0: [ 16  13   1  12  -7 -19 -43 -37  21   9  15  14  25]
1: [-11  20  20 -34  -5 -41  17  37  24 -10  32  39 -16]
2: [ 113    8  -30  127 -108   20  -76  -70  -69   45  -77  -86  127]
3: [-29 -24  27 -52  22   0  -5  18  20 -42  17   5 -61]
4: [-38 -18  14 -59  26  33  27  34 -17 -35   4  -6 -42]
5: [ 24  36  -2  23  -5   7 -17 -29 -10   0 -57  18  19]
6: [ -74   13   19 -127   74   18   46   48   25  -13   63   11  -76]
7: [-26 -12  16 -43  29  11   7  44  41   5  34  25 -33]
8: [ 78 -17 -49 127 -42  44 -30 -50 -25  32 -59  -5  82]
9: [ -3  -4 -23  -4   8  24   0 -24   4  23 -18  23  10]
10: [ 36   1 -22  -9 -19 -27 -46  -5 -23  -1  -1  11  33]
11: [-51  22  13 -60  36  20  17  17  16   0  26  -7 -75]
12: [-35   5  35 -70  -2 -42  13  45   7 -35  45 -11 -66]
13: [-48   2  20 -14   9  -9   9  15  34 -11  20  45  16]
14: [ 94 -32 -55 127 -57  52 -17 -17 -22  50 -59  41  66]
15: [-18  11  -4 -34 -23 -62 -11  -6 -10 -25   6   9   0]
16: [-30  -7  12 -73 -15 -12  41   4  -2 -31   3   2 -17]
17: [  6   9   4 -10 -12  -8  -9 -21  -4  11 -20  17  14]
18: [ 58  -2 -50 102 -34   4 -47 -64 -51  32 -79 -26  88]
19: [ 15  -1 -18 -12 -10 -18  26  13  41  12  19  16  17]
20: [  7  14  -8  -1   6  -4 -26 -35   4  14 -10  17  15]
21: [ 50  -1 -33 127 -42  26 -41 -51 -28  24 -45 -49  60]
22: [ 38  -7 -14  50  33  10  -9 -35 -35   7 -53  -7  34]
23: [ 52   3  -2  31  -2  30  -7 -17 -18   8  -6   6  14]
24: [ 63 -21 -37  92 -84  12 -21 -60 -54  37 -63 -35  71]
25: [-38   5  61 -98  38 -27  14  41  15 -20  50  -7 -44]
26: [-33  12  33 -54  20 -22  16   4 -28 -34  12 -32  -4]

[ -94  -32   34 -119   54   10   71   24   -3  -23   26    2  -92] -> 6 11 4
[-18   7  -2 -25  15 -52 -25  38  -7 -25  22   7  -4] -> 15 1 26
[-36   4 -12 -14   0   8  12  21  13  -2   0   8   0] -> 13 9 19
[-17   0 -10   4  -8 -14  11  23   7   6   6  17   5] -> 19 17 13
[ 43 -24 -47  89   8 -37 -60 -94 -64   3 -52 -16 103] -> 18 21 24
[ -13    6   10  -40   -3 -101    7    9   -5  -15   23   24   20] -> 15 1 19
[ 29 -20 -29  25  -3  51   3   4  34  57  -5  29 -11] -> 9 23 19
[-11   7  10 -54  -2 -47  14  17  -8   2  25  11 -38] -> 1 15 16
[ 31 -14 -25  -7  14  50  36 -13   0  30 -20  14   7] -> 9 23 17
[-35  -2  29 -67 -10 -32  12  29   0 -41  24  -8 -40] -> 12 16 3
[-16   8  10 -41 -11 -36  10  15  -9 -17  10  10 -11] -> 15 1 16
[  0 -12  -6 -64  -9  13  28  34   8  -6 -11  17  -3] -> 16 4 19
[ 37 -32 -32  43   7  11 -20 -31  -5  -2 -31   4  58] -> 22 23 20
[ -7  12   4 -23 -14 -67  10  -8  -3 -17  12   0 -18] -> 15 1 17
[-38   3  23 -93  12 -25  21  33  -6 -50  32  -3 -60] -> 12 25 3
[ -1 -16   6   5 -19  21  -3  40  37  14  10  24 -37] -> 7 19 1
[  5 -11  -4 -37  -5 -60   2  10  15 -35  23  23  -1] -> 15 1 19
[  9 -19  26   6  -1 -21 -15   6   5  32  -2  36 -19] -> 17 20 9
[-27  11  17 -43  -6 -22  11  33  12 -26  36   7 -14] -> 1 16 12
[ -6  -4  -7 -19  12  20  45 -13   5  16 -30  11   9] -> 9 17 19
[ 14  29   5   7  -1 -57  10  15   9  20  12  23  19] -> 19 17 1
[ 127   21   -9  127 -115   70  -95 -110  -43   88  -80 -104  107] -> 2 24 21
[ -8  18  12 -21 -12 -13  21   6  16  16 -20  -2   3] -> 17 19 9
[  9   0   8   9 -10 -27  15  -1  -9  -2  -1  38  24] -> 17 19 20
[-55  29  24  -1 -13  -8 -10 -25 -17  -5  17 -68 -17] -> 26 15 17
[-30  -1  19 -46  19 -15  17   1  -8 -34  15 -14 -28] -> 26 16 3
